[[ 0.13 -0.09 -0.20 -0.08]
 [-0.05  0.12  0.08  0.08]
 [ 0.22 -0.09 -0.15  0.08]] --> -0.15

[[ 0.015 -0.188  0.015  0.022]
 [ 0.173 -0.185 -0.061 -0.171]
 [ 0.148  0.139 -0.179 -0.140]] --> -0.185

[ 0.014  0.123 -0.105 -0.112 -0.043 -0.098] --> -0.105

[ -12.315 -157.926  154.180 -127.252 -184.012] --> -157.926

[ 1.827  0.327 -0.105 -1.391  0.284] --> -0.105

[-12.0 -13.8   1.6  -4.9   7.2  10.0] --> -12.0
---
[ 2.62  6.61  3.53  1.85 -2.45  3.10  0.23] -> 2.62
[ 1.75  0.08 -1.56 -4.98 -4.04 -5.53 -0.41] -> 1.75
[ 1.69 -3.98  0.88 -4.96  0.16] -> 1.69
[ 0.29  2.03 -3.83  1.17  5.72  2.16] -> 0.29
[-2.70 -5.55  6.76 -6.11  4.11 -3.39 -1.91] -> -2.70
[ 6.27  0.46 -0.23 -5.12] -> 6.27
[ 2.64  1.18 -3.27 -6.26  4.58  5.73] -> 2.64
[ 0.88  0.97  0.46 -5.22  4.68 -5.45  1.97] -> 0.88
[5.14 4.41 5.13 5.62] -> 5.14
---
[[-1.11 -0.18 -0.58  0.92  1.40  1.24 -1.12]
 [ 1.56  2.10 -2.78 -1.40  0.41 -1.80 -1.41]
 [ 0.26  1.63  0.35  0.43 -4.85 -5.78  4.26]]	0.92

[ 5.57  4.04  3.38 -1.48]	-1.48

[5.53 5.50 3.58 5.43 6.07]	5.43

[ 5.57  3.34 -1.28 -5.37 -4.30 -4.62  2.74]	-5.37

[ 1.63 -2.56 -0.19 -6.21  2.31 -4.53 -4.11]	-6.21

[ 0.50 -2.09  5.29 -0.89 -2.86 -2.04]	-0.89

[-3.88  5.18  3.22 -4.98  0.35 -1.29]	-4.98

[[-0.04  3.77 -5.85  1.09]
 [ 4.01 -0.43  5.71 -1.04]
 [-1.73  1.83 -6.30  1.14]]	1.09
---
[[-36  -6  43 -42]
 [-17 -14 -20 -14]
 [ -8 -13 -11  -7]] -> -14

[[166 136 141 175 161  73 197]
 [179  26  71 133 173 146  80]] -> 136

[[565 367 197 336]
 [289 406 550 222]
 [847 368 412 500]] -> 406

[[5786 7363 4637 5444 8100 1488]
 [5872 4592 4758 7079 8610 4196]] -> 7363

[[5092 2911 5133 5263 3898]
 [6585 3357 5415 9274 3548]] -> 2911

[[8 1 5 8 9 7 6]
 [5 1 5 9 9 7 6]
 [8 1 5 8 8 4 6]] -> 1
---
[[ 73  62 119  87  93 123 105]
 [106 139 229 128 135 143 133]
 [129 132 164 124  92 132 118]] -> 92

[[3 1 9 2]
 [7 8 4 7]
 [9 5 4 1]] -> 5

[[2 6 5 0]
 [1 3 2 2]
 [7 3 5 7]] -> 3

[[5 3 5 2 6]
 [5 2 6 3 7]
 [5 4 6 4 6]] -> 6

[[278 638 870 751 653 796 331]
 [170 774 870 729 653 508 298]
 [278 638 870 751 653 768 331]] -> 653

[[49 42 53 25 39 27 27]
 [41 74 65 50 27 43 11]
 [41 55  4 30  8 43 15]] -> 8

[[ 94 108  76 133 100]
 [ 57  97 141  80 125]
 [125   3 121  62 206]] -> 121
---
-5.36	1.55	0.07	-1.30
1.35	1.17	-0.97	-0.99
-0.44	0.80	-0.28	-0.04
value -0.04

4.08	6.92	-0.21	2.47 value 2.47

0.21	2.25	5.55	1.38	-2.67	0.32	1.72
-0.72	3.90	-0.46	4.85	-1.04	0.61	1.61
-0.22	3.56	1.35	3.33	-1.61	0.53	1.82
value 1.82

4.33	2.52	6.03	-3.71
-1.06	-0.99	-1.35	-6.48
-1.63	-1.06	-2.43	4.86
value 4.86

0.70	1.70	-0.22	1.27	-1.83	4.94 value 4.94

-0.51	-0.92	0.29	1.15	-0.14	2.24
-1.71	-1.59	4.52	-1.62	-2.95	3.27
3.46	-1.66	-1.66	6.03	2.81	-0.49
value -0.49
---
[[ 3.01  1.46 -0.56 -0.46 -1.85  2.77]
 [-0.29 -1.93 -1.41  0.75  5.07 -1.51]] gives -1.41

[-4.72  2.16 -2.93 -1.34  0.17  0.59 -5.01] gives -1.34

[-4.60 -5.55  0.62 -4.20] gives -4.60

[[-2.02 -2.36 -0.63 -2.73  1.14 -3.06  0.11]
 [ 0.79  2.04 -1.25  2.79 -5.21  3.32 -1.09]
 [ 1.41 -1.18  0.63 -1.18 -3.21  2.48  2.64]] gives -1.18

[ 6.00 -1.43  2.41  3.17] gives 6.00

[[-3.89  2.67 -4.06 -1.91]
 [-4.56  3.02 -4.34  6.18]] gives -4.56
---
[2, 0, 3, 7, 4] ==> 3
[-951, 430, -138, -273, 679, 344, 438] ==> 679
[734, 581, 664, 824, 178] ==> 664
[989, 92, -538, 411] ==> 92
[254, 1, 224, 38] ==> 1
[6146, 8453, 6463, 9205, 3580, 1564] ==> 9205
